In the rows, 128 means zero.
Each named move below is a turn or a mirror, shown by a few rows before and after it. Which moves, in which order, take the first row of each later pair to the second? The first pair is answered.
move F:
[128 130 159 133 122 155 108  84 125 161 145 126 144 107 127 121 143 119
 134 120  79 135 117 139 116 151 137 119 125 116 146 142 155 113 136 141
 137 143 116 114 153 128 145 129  98 144 117 131  94 116 116  99 156 148
 121 158 125 139 143 131]  ->  [160 128 150 155 107 160  82  99 114 162 132 126 129 105 135 105 149 113
 132 114  98 130 127 137 125 140 130 139 132 101 156 130 131 138 127 146
 128 138 128 135 148 114 131 118 107 131 124 142  94 116 148  95 158 152
 114 143 120 129 136 120]
[160 145 126 108 109 129 125 125 129 151 144 137 123 154 106 134 117 113
 141 106 149 136 130 120 121 133 147 138 135  88 125 105 120  96 117 145
 147 125 117 140 174 113 143 107 127 110 107  88 152 129 131 119 133  95
  87 103 125 120 112 147]  ->  [151 146 129 101 114 128 132 120 132 151 146 138 126 154 104 139 116 114
 141 108 142 137 125 122 118 137 149 131 134  94 122 108 128  87 120 143
 151 126 114 133 174 118 147 111 125 114 105  85 152 128 122 121 132  94
  89 107 127 123 113 151]
[105 142 127 131 130 136 130 121 129 122 136 106 127 123 132 111 134 132
 118 110 138 126 144 143 118 158 127 146 113 136 111 155 111 154 148 133
 134 125 134 149 139 146 117 138 155 133 148 119 107 101 124 111 125 148
 136 175 120 158 126 128]  ->  [107 142 127 132 130 136 128 122 129 122 135 106 125 123 133 110 134 133
 118 109 139 126 145 143 117 158 127 146 113 136 112 154 109 155 146 133
 133 124 135 150 137 145 117 136 156 132 148 121 107 100 126 112 125 147
 136 174 118 157 125 128]
move D:
[109 109  79 104 151  98 146 139 127 109 133 110 140 140 129 143  94 138
 123 146 140 132 137 130 147  99 131 108 120 150 101 109 141 134 126  93
 101 135 137 118  96 121 125 143 134 150 131 130 143 146 112 161 109 106
 127 114 127 127 127 118]  ->  [104 103  94 107 151 101 149 132 128 114 137 113 140 128 126 147  88 146
 126 143 124 147 127 136 150 101 129 105 114 150 109 118 155 139 131  97
 102 148 131 107  96 123 131 138 127 159 132 128 139 150 104 152 113 109
 133 115 127 133 135 116]
[167 122 167 145 109 166  76 137 108 166 125 168 108 126 103 121 196 115
 151 105 108 146 131 129 127 130 120 131 164 114 185 108 130 122 102 156
 153 122 136 143 164 113 140 101 110  81 143 127 158 119 167 108 163 164
 127 147 146 117 154  84]  ->  [176 133 142 133 107 157  80 145 108 160 116 160 109 152 105 112 207 102
 150 109 132 121 147 123 120 125 129 134 172 120 167  95 114 107  97 151
 154 107 144 160 161 110 134 114 121  69 137 129 167 116 172 125 152 158
 118 146 144 108 142  96]
[114 111  91 139 128 146 125 130  92 114 140 130  97 133 149 124 106 124
 119 128 130 101 133  96 138 138 114 128 157 135 116 112 102 155 137  80
 143  80 136 151 116 124 127 123 142 107 154 133 126  91 148 121 139 111
 134 130 119 128 123 151]  ->  [119 113  77 117 119 132 147 128  98 120 134 115  98 150 144 117 111 115
 125 127 128  90 135 105 134 130 133 122 146 153  97 117 114 122 142  84
 145  85 132 156 113 125 131 132 139 111 139 129 139 105 131 133 127 105
 135 127 113 126 119 172]
[128 113 160 113 127 177 120 123 145 166 125 131 100 100 106 148 162 108
 119 123  99 121 109 111 108 140 136 146 148 105 155 155 146 115 127 132
 134 112 129 128 158 114 104 107 117 110 125 120 119 127 116  90 161 131
 134 138 125 117 111 132]  ->  [129 119 153 117 129 178 110 129 142 159 123 134 102 105 109 147 164 105
 115 125 114 113 118 102 107 142 132 150 158  99 153 144 132 123 121 129
 132 102 135 136 157 113  98 110 124 101 130 124 118 119 127  94 160 129
 130 136 127 114 106 128]
move L:
[116 158 135 139 125 137 151 120 146 120 108  95 124 158 138 115 160 124
 124 102 160 103 132 104 106 193 139 174 121 127 103 130  89  72 139 113
 170  92 132 124 128 182 116 154 133 117 151 147  94  92 102 128 125 123
 123 149 127 156  98 177]  ->  [137 152 117 157 121 132 131 136 133 109  97  89 111 152 146 108 145 125
 121 105 185 102 144 100 121 177 125 185 123 121 105 120  68 112 133 108
 149  88 145 136 111 171 100 146 142 118 169 157  87  96 135 132 116 116
 121 129 122 148  91 157]
[154 117 133 166 136 113  99  98 112 130 131 103 123 127 106 132 120 128
 109 139 147 119  95 139 152 149 126  97 143 113 106 129 120 147  88 184
  84 145 138 104 142 121 131 139 159 129 119 156 104 115 163 152 137 135
 131 146 159 140 156 136]  ->  [140 118 146 160 140 117 108  89 118 135 139 109 129 124 102 137 123 131
 110 139 132 123  87 141 147 158 129  91 142 115 109 135 131 135  93 185
  92 148 132  95 149 127 139 140 153 132 114 152 103 113 149 147 143 139
 133 157 162 145 161 142]
[135 102 100 162 115  77 127 134 131 135 106 146 135 136 154 114 131 121
 154  90 161 125 130 143 127  87 144 149 113 147 168 126 167 160 112 103
 114 128 115 129 121  77 173 116  99  87 134 130 118 158 177 113 123 121
 150 111  98 113 119 112]  ->  [114  96 124 167 127  85 130 125 134 134 119 156 142 116 151 129 121 136
 153  90 140 145 115 142 129 100 133 142 109 145 181 137 181 169 118 100
 119 137 108 106 128  84 182 110  90  98 139 124 109 153 165 101 133 125
 156 123 103 124 130 104]
move M:
[128 116 153 141 127 134 113 158 144 122 124  85 124 105 121 114 115 136
 144 130 126 140 104 140 141 132 136 146 115 127 121 154 128 202 101 143
 137 157 120 123 115 128 127  80 140 145 158 117 142 105 116 134 111 120
 129 123 120 144 146 134]  ->  [120 116 165 134 131 138 118 151 150 129 132  93 132 105 116 118 122 139
 145 126 110 145  95 146 136 137 142 138 115 128 127 158 143 184 103 146
 145 162 116 113 124 131 136  79 133 144 148 113 145 107 102 131 119 125
 131 130 122 146 151 140]
[124 146 141 125 144 149 100 113 127 102 147 121 132 120 149 132 173 129
 108 133 145 122 111  97 123 157  97 150 129 109 146 129 103 148 114 137
 118 111 122 121 147 137 118 128 132 110 129 140 113 107 116 147 138 143
 111 175 126 145 101 135]  ->  [126 145 144 126 142 152  99 112 128 103 146 122 131 118 148 131 175 129
 109 132 143 125 110  99 123 156  96 150 128 109 149 129 104 147 112 140
 119 113 121 121 147 137 120 125 131 109 129 140 113 108 115 145 140 145
 112 175 126 145 103 134]
[129 126 137 132 121 139 132 124 124 130 119 140 132 114 132 127 143 121
 128 119 129 125 126 125 125 156 129 139 128 115 129 134 128 133 124 137
 127 126 109 139 137 133 126 128 127 121 135 124 130 121 134 113 132 136
 125 137 128 144 128 132]  ->  [121 128 137 125 125 137 138 121 126 129 122 141 136 118 130 131 143 122
 128 121 126 123 125 123 122 158 132 134 129 119 127 135 132 126 124 134
 129 125 107 136 139 136 128 133 126 122 132 122 130 119 126 116 131 135
 124 141 130 144 128 136]
move Y:
[ 79 151 116 109 163 116 160 105 145 144 160 138 159 134 127 156 143  99
 107 122 153 149 139 120 117 160 135 100 137 124 149 113 114  73 109  98
 104  89 111 113 132 135 134 123  81 134 110 131 126 127  92 137 108 134
 126 156 175 104 146 114]  ->  [126 147 152 156 125 149 127 111 139 170 151 138 132 105 139 136 172  93
 106  93 138 166 133 131 123 167 128 137 130  94 184 125 100  98 112 135
 112 108 106 134 147 127 125  92  82 121 112 135 117 125 109  97 136 158
 123 154 162 112 151 110]
[134 171 171 155 103 163 138 123 131 137 133 102 117 134 145 122 178 108
 102 109 131 102 131 111  99 189 135 190 136 115 109 155  83 121 143 159
 170 106 106 157 178 160 109 145 139 104 122 126 111  82  92  94 150 145
 102 182 116 167 117 163]  ->  [ 93 179 134 127 141 133 165 123 129 100 138  93 134 152 142 142 137 117
  95 140 155  86 143  92 100 185 128 164 140 140  69 146  81 129 144 118
 153  84 110 140 158 171 107 174 145 124 137 124 103  76  84 128 119 121
 103 181 127 167 110 155]
[142 167 133 125 113 135 131 156 127 103  90 141 117 131 117 122 108 118
  95  98 128 101  90 141 145 117 135 132 159 112 128 168  90 160 119 118
 135 119  73 171 139 141  92 148 116 134 137 140 116 150 132  87 132 151
 127 118 101  94  98 117]  ->  [115 170 113  92 133 116 151 150 134  95  96 145 135 152 108 133 100 118
 101 112 130  91  90 138 137 109 145 107 164 131 112 160 107 132 117 100
 136 111  76 158 132 143 102 165 113 137 128 135 128 155 119 111 119 141
 131 120 109  85  97 125]
[141 122  88 158 106 142 109 149 125 119 131 114 120 131 127 141 137 126
  99 136 158 133 145 108 131 155 129 161 138 101 149 101 126 176 116 109
 111 124 127 115 132 122 127 102 144 124 152 138  94 132 122 132  98 114
 153 121 132 143 109 113]  ->  [117 120  74 113 122 123 131 141 139 125 140 127 145 161 109 150 145 121
 111 144 148 123 140 114 118 144 152 127 145 119 143  92 158 118 111  97
 121 120 130 101 132 120 148 117 134 118 127 131 119 147  99 156  93 105
 159 123 142 126 111 134]
Now pairs of rows:
Between the rows of a pair lie two moves.
[133 141 121 124 127 137 121 117 145 142 125 154 145 151 131 110 174 115
 148 128 119 121 135 133 110 132 157 140 148  91 140 104 137  78 122 151
 148 116 137 145 140 114 142 125 134  92 103 117 131 112 122 136 142 125
 119 132 128  99 131 154]  ->  [151 152  97 141 121 127 131 129 130 120 106 116 122 149 148 101 150 110
 135 135 152 105 154 122 123 133 144 167 132  99 100 112 100 119 132 145
 130 108 134 166 127 126 113 134 152 109 128 121 111 102 132 140 114 114
 107 127 117 113 117 149]	Y D
[125 131 142 125 133 146 125 134 114 140 145 110 113 121 146 129 134 144
 142  99 135 138 127 124 130 139 120 122 107 132 146 115 137 135 129 143
 126 124 120 119 136 125 141 107  99 129 126 132 132 148 125  80 128 140
 131 115 100 135 139 118]  ->  [123 139 125 102 133 136 138 133 121 141 142 104 121 147 144 125 147 133
 144 103 146 118 133 122 120 136 136 116 113 142 130 108 138 104 127 140
 133 113 122 128 139 126 144 121 101 119 113 130 146 149 117  95 120 136
 127 119 101 128 132 136]	M L
[155 123 107 128 133 137  86 149 124 144 132 150 129 140 131 111 155 107
 127 119 156 124 146 120 119 121 131 129 147  95 150  93 116 139 117 138
 108 113 149 141 127 112 119 127 144  92 122 144 131 133 175 142 132 135
 112 112 122 103 125 101]  ->  [112 118 125 133 165 134  93 138 123 124 152 160 140 111 128 139 116 134
 121 135 141 147 132 109 128 134 107 112 144  99 153 102 129 171 124 116
  99 115 141 105 122 125 128 131 137 121 143 140 108 121 165 138 129 129
 122 121 133 118 137  76]	Y L
[ 99 127 159 130 131 137 126 117 127 115 138 122 129 128 122 135 125 129
 131 123 126 135 110 132 119 136 110 132 127 130 140 140 146 138 138 138
 134 113 128 137 155 139 142 119 123 121 128 117 111 111 121 127 144 137
 126 143 147 147 136 145]  ->  [100 134 149 132 134 135 120 123 123 106 136 122 129 134 127 134 125 126
 127 127 144 124 119 124 116 137 106 136 136 126 134 129 130 145 132 133
 132 100 133 145 154 138 135 124 131 114 132 119 109 104 131 132 142 134
 121 144 149 143 131 141]	D M
[120 129 153 146 134 148 117 125 130 117 138 135 126 107 146 136 125 136
 124 128 121 134 126 119 137 155 103 136 137 113 143 140 111 154 141 122
 130 133 136 114 141 153 116 114 131 133 148 130 113 103 120 112 131 145
 126 132 145 135 128 115]  ->  [111 139 150 133 135 146 133 120 137 116 139 128 132 120 145 136 134 129
 121 130 122 121 128 117 128 165 114 135 137 121 129 143 112 132 145 121
 140 126 130 116 149 162 118 126 133 130 141 125 117  98 102 117 126 145
 122 145 145 141 125 132]	L Y
[153  84 102 148 106 120 115 151 136 128 128 136 138 105 120 125  99 132
  96 134 108 144 107 157 132 140 134 105  98 144 143 142 168 102 147 128
 132 195 140 102  89 124 143 128 140 156 111 122 115 175 117 105 120 124
 162 122 131 113 116  94]  ->  [148  93  85 123 109 109 131 149 142 129 127 132 148 131 116 123 110 120
  98 137 118 124 114 155 120 140 151  98 101 154 124 137 169  69 145 123
 139 184 142 108  92 127 145 143 143 147  97 119 127 175 104 121 112 119
 158 128 134 108 110 112]	M L
[113 118 141 134 130 129 133 140 118 119 114 120 137 145 143 144 136 150
 123 156 136 138 137 124 125 128 124 126 146 112 139 108  98 163 122 133
 146 122 122 161 135 138 130 124 156 109 133 129 138 105 131 132 151 127
  82 148 122 132 135 123]  ->  [110 117 130 118 133 121 136 140 121 120 115 125 145 158 137 144 140 146
 128 159 138 132 138 125 120 121 131 115 151 118 137 102 105 144 117 129
 147 118 127 159 133 134 135 129 155 102 124 128 147 112 129 143 149 123
  83 144 125 123 135 129]	Y F
[129 163 138 130 118 147 143 119 144 119 120 113 120 142 144 128 151 120
 117 123 139 100 131 114 108 157 124 162 120 117 102 134 104 125 137 139
 149 108 114 147 151 158 114 141 143 111 116 117 127 108 109 129 131 135
 100 159 126 150 114 154]  ->  [136 162 127 131 118 143 136 126 140 114 116 113 118 148 147 124 151 117
 117 125 153  96 138 111 111 149 122 164 125 115 100 125  95 131 132 134
 142 103 122 154 144 153 109 141 148 108 118 120 129 108 122 133 127 132
  98 151 126 145 110 150]	Y F
[ 93 110 155 131 156 125 112 124 133 132 150 168 158 104 107 144 109 149
 142 139  99 165 104 126 135 129 122  95 143 116 170 124 166 130 119 112
 123 144 132  87 125 122 157 116 113 129 131 133 135 140 137 126 152 133
 144 117 148 117 141 104]  ->  [ 98 125 163 115 141 133 132 115 145 148 150 159 160 125 106 133 145 133
 141 127  91 147 104 129 114 146 145 103 139 120 158 132 169  79 126 129
 151 142 122 102 147 132 163 125 114 113 109 124 147 134 109 124 158 143
 136 139 144 124 137 140]	Y L
[109 158 134 136 137 146 132 158 139 117 157 143 123 165 107 140 161 120
  54 157 153 135 113 143 130 171 156 125 132 116 160 113 126 130 129 146
 126 106 129 132 161 151 135 147 119 128  93 107 123 107 120 127 133 103
 112 120 139 178 119 136]  ->  [125 158 121 135 129 142 126 166 136 118 150 139 119 175 110 132 164 113
  55 156 166 125 122 144 131 161 159 130 134 115 157 106 116 129 125 149
 122 103 135 145 155 143 128 146 122 121  91 112 129 112 132 134 128 102
 110 110 135 169 113 138]	L Y
[111 121 139 121 137 148 132 130 139 110 135 132 120 121 140 129 100 138
  82 130 145 165 141 120 155 175 124 150 142 148 118 122 143 112 130 139
 149 118 116  92 131 157 121 116 117 139 146 113 109 110  88 115 127 133
 114 146 115 157 118 142]  ->  [112 118 133 101 133 143 137 128 147 121 136 139 129 138 130 125 117 129
  91 127 138 159 137 128 146 167 141 137 145 153 122 117 159  76 125 141
 158 118 119  92 133 150 133 118 111 127 129 111 126 121  80 125 130 133
 117 144 116 146 118 156]	M Y
[149 118 118  90  95 151  81 131 150 162 126 146 156  87 157 143 150 101
 109 115 104 105 124 142  83 137 100 123 143  91 178  94 142 110 115 136
 167 128 117 106 130  92 159 139 130 105 100 113 130 114 122 156 133 107
 129 131 158  96 124 125]  ->  [156 125 111 121  98 153  73 141 134 136 117 124 137  68 174 143 123 108
  92 124 131 103 136 126 100 145  73 148 137  85 160  99 104 172 119 126
 147 119 115 116 120 102 136 139 145 121 134 119 101  96 141 149 118 100
 121 129 153 111 116 102]	D Y
[139 116  94 130 123 103 150 117 125 137 136 120 128 146 129 149 114 140
 133 132 150 125 143 135 140  89 142 104 124 132  96 138 140 145 121 136
 103 146 111 125 103 113 146 152 148 161 160 113 150 151 132 129 104 117
 143 128 115 109 137 122]  ->  [159 111 108 134 104 114 138 116 130 161 135 130 124 147 125 138 142 132
 142 115 135 129 137 149 134  86 154 108 124 122 119 139 150 122 119 157
 116 157 111 132 115 103 153 139 142 145 143 113 164 160 133 118 122 128
 145 128 111 103 141 132]	F Y
[139 140 131 116 141 128 129 122 131 136 118 133 121 122 154 131 141 135
 125 110 143 152 135 128 161 139 145 150 123 148 129 182 175 108 140 152
 151 132 122 148 131 138 115 134 137 131  91 115 122 139  75 140 151 136
 137 142 109 168 139 165]  ->  [156 143 103 122 139 118 123 137 121 121 104 117 112 132 162 122 129 129
 120 117 175 137 154 119 170 128 140 161 125 150 113 171 149 132 135 144
 133 120 131 166 115 133  98 139 150 130 104 124 119 138  97 154 133 126
 130 128 105 160 128 158]	L Y
[109 113  94 114 143 140 126 102 106 109 151 132 170 145 102 150 122  95
 123 124  84 170 110 123 147  80 164 101 164 110 138 106 153 112 106 127
 119 110 138  97 107  95 127 136 134 100 129 106 148 119 178 161 142 121
 142 110 186 103 121 116]  ->  [120 112  89 120 136 142 119 108 103 110 146 131 165 147 105 144 125  92
 123 121  93 169 116 123 150  75 163 109 165 104 139 101 145 117 103 130
 116 110 143 105 105  89 122 134 137  96 129 109 149 120 188 161 142 121
 141 103 184  99 118 115]	D F
[130 130  92 130 123 113 138 143 117 114 130 119 118 159 138 121 114 111
 126 139 141 108 149 109 123 121 129 115 126 134  96 104 110 144 143 120
 109 115 126 135 119 128 114 137 134 132 142 133 129 127 120 146 131 111
 130 115 119 125 111 137]  ->  [115 117 116 112 125 117 137 130 131 137 145 146 135 156 122 129 130 117
 140 130 102 127 126 125 114 116 142  90 130 132 127 106 152 105 141 128
 125 131 123 111 129 121 140 129 114 126 117 125 144 142 104 140 151 119
 141 117 125 117 126 145]	L Y
[121 139 119 122 153 132 133 129 137  94 157 131 130 137 137 144 128 113
 124 121 129 117 124 111 120 128 117 113 154 127 129 115 144 143 136 111
 118 122 123 126 130 130 125 150 113 120 126 132 122 130 124 131 114 139
 128 139 130 123 128 125]  ->  [134 136 122 120 141 135 124 131 140 108 154 138 129 143 135 135 145 106
 130 113 127 119 123 118 116 122 125 114 158 121 142 110 148 127 130 122
 123 126 127 134 134 122 129 143 109 108 114 133 133 137 129 128 123 145
 127 133 127 114 129 131]	F Y
[146 159  94  96 133 138 115 134 141 126 131  67  72 147 147 124 105 147
  95 140 156 102 148  84  86 135 143 176 106 107 128 123 112 104 183 158
 129 113 152 161 122 125 127 127 143 137 107  99 136 116  88 125 120 162
 116 144 108 152 133 130]  ->  [134 149 108  85 134 135 129 123 151 138 139  72  78 139 138 130 102 156
 105 137 125 119 130 100  85 132 152 160  93 118 134 138 145  82 190 163
 133 134 143 141 123 128 142 124 127 150  95  92 139 131  66 121 124 164
 128 145 109 153 144 137]	Y D
[122 121 130 143 171 115  67 155 111 128 152 149 124 102 130 148  91 164
 129 136 123 140 108 101 153 134 113 103 126 131 145 117 116 163 111 125
 108  99 133 113  98 106 101 132 115 131 142 127  98 117 129 105 133 121
 147 132 123 112 166 119]  ->  [150 123 123 153 153 119  52 164 108 138 141 145 115 112 135 131 111 150
 130 127 137 128 119 103 152 127 120 118 133 121 148 107 100 160 103 137
 109  95 141 136  99  95  93 126 121 113 137 133 107 120 145 106 137 126
 141 125 117 102 160 124]	D M
[168 145 110 106 100 139 172 154 123  75 130  69  96 140 105 115  64  90
 166 135 140  75 134 118 147 126 147 127 119 148  74 120 119 116 151 102
  60 152  93 127  90 160  95 172 145 149 136 123 131 148 149 147  96  99
 153 107 121 119 131 144]  ->  [123 136 158 112 122 154 179 132 130  75 157  90 108 101  97 143  48 119
 164 138  94 111 103 119 147 153 129 110 113 144  97 142 148 127 163  98
  71 167  75  85 104 176 116 167 128 172 145 113 112 135 120 122 115 107
 164 128 133 143 153 132]	L L
[112 113 107 118 156 124 119 127 145 105 120 151 102 132 135 127 107 139
 132 132 128 123 140 134 131 111 122 133 137 130 128 118 134 131 112  90
 110 124 150 104 120  96 133 113 125 117 122 155 140 138 143 154 119 120
 159 105 143 110 126 119]  ->  [132 110 120 126 139 137 107 127 147 125 118 158  98 132 135 116 131 132
 136 118 119 126 135 143 126 110 129 143 139 119 146 119 138 117 111 108
 119 131 150 112 130  88 137 102 121 101 109 155 148 142 146 141 134 132
 157 105 138 106 127 129]	Y D
[ 88 131 145 127 148 146 118 123 133 134 149 136 146 102 126 155 122 139
 122 115 127 147 119 120 130 153 110 143 143 129 139 136 128 160 149 142
 130 124 116 115 153 134 118 136 129 118 134 126  98  92 129 115 142 132
 125 134 143 138 148 112]  ->  [ 76 135 115 106 163 127 131 127 133 120 147 131 154 124 123 158 110 135
 121 129 148 132 130 113 128 144 115 130 148 144 115 125 124 151 144 124
 124 111 123 115 141 133 116 154 134 120 133 126 105  94 128 140 123 119
 125 130 147 130 140 115]	Y M
[116 127 173  85 131 102 114 123 135 101  92 158 112  90 137 121 142 160
  99 120 122 129 126 173  72 163 113 111 114 104 128 109 204 126  99 156
 150 155 110 110 146 128 144 103 136 109 114  99 156 101  97 104 149 141
 139 173 122 111 191 134]  ->  [139 128 157  76 115  96 117 129 137 111  79 147 106 108 137 106 157 146
 103 113 131 118 133 181  70 151 129 116 109 110 120 107 203 106  98 165
 151 159 113 127 142 122 140 104 139 102 103 102 169 114  99 112 144 140
 137 164 115 103 185 150]	L D
[121 176 147 103 130 123 108 146 150 119 137 129 156 141 149 154 143 103
 120 157 135 106 178 108  83 146 141 140 159 131 118 131  75 121 143 108
 115 103 105  96 144 143 115 140 168 108 136 123 127 125 123 159 112 130
 109 178 154 156 121 128]  ->  [121 168 152 121 136 125  94 151 142 111 139 132 151 121 153 159 123 114
 118 160 136 120 177 106  97 143 123 143 158 124 127 131  70 158 142 103
 103 108 107  89 135 140 108 130 169 119 153 127 114 123 138 153 111 128
 113 172 155 159 124 106]	L L
[117 131 130 126 100 152  83 110 138 130  71  91 129 154 173  90 127 107
  97 124 180 107 151  93 123 121 131 134 128  96 141 126 104 130 153 130
 137 132 176 170 107 103 115 153 158 136 141 120 143 112 147 136 145 121
 117  97 102 144 123 121]  ->  [100 129 174 123  94 168 103  88 150 151  84  95 132 134 165  98 141 115
  99 111 132 129 125 107 114 145 137 130 112  98 153 156 134 103 170 147
 162 154 153 150 129 120 133 147 141 147 126 106 140 110 105 110 165 137
 123 121 102 165 139 139]	F Y
[130 136 126 123 139 122 111 141 123 126 121 149 126 137 137 122 121 129
 133 133 163 124 146 116 135 135 110 137 150 109 118 117 115 149 106 111
 127  99 132 134 124 133 108 128 138 117 130 136 127 114 146 146 123 132
 132 114 125 129 136 113]  ->  [116 141 126 116 146 120 120 138 127 124 125 149 133 141 134 128 120 129
 130 136 160 121 145 113 130 142 113 132 152 114 113 118 118 141 108 107
 132  95 130 128 128 138 111 133 137 117 128 132 125 109 136 148 123 130
 131 122 127 131 138 117]	L D
[128 103 125 112 130 106 144 134 124 116 125 109 121 120 121 133  84 141
 130 130 108 146 115 141 151 103 119  98  98 154 112 144 155 150 133 112
 114 154 125 108  95 133 126 118 132 163 144 131 127 152 121 131 101 108
 155  95 120 127 129 120]  ->  [134  99 133 118 125 111 139 133 124 122 125 113 118 114 121 130  88 143
 131 125 102 152 112 145 151 102 120 101  96 150 121 146 159 150 132 120
 115 161 124 109  97 129 127 110 129 161 143 132 127 155 123 123 108 112
 157  93 117 127 132 119]	M M
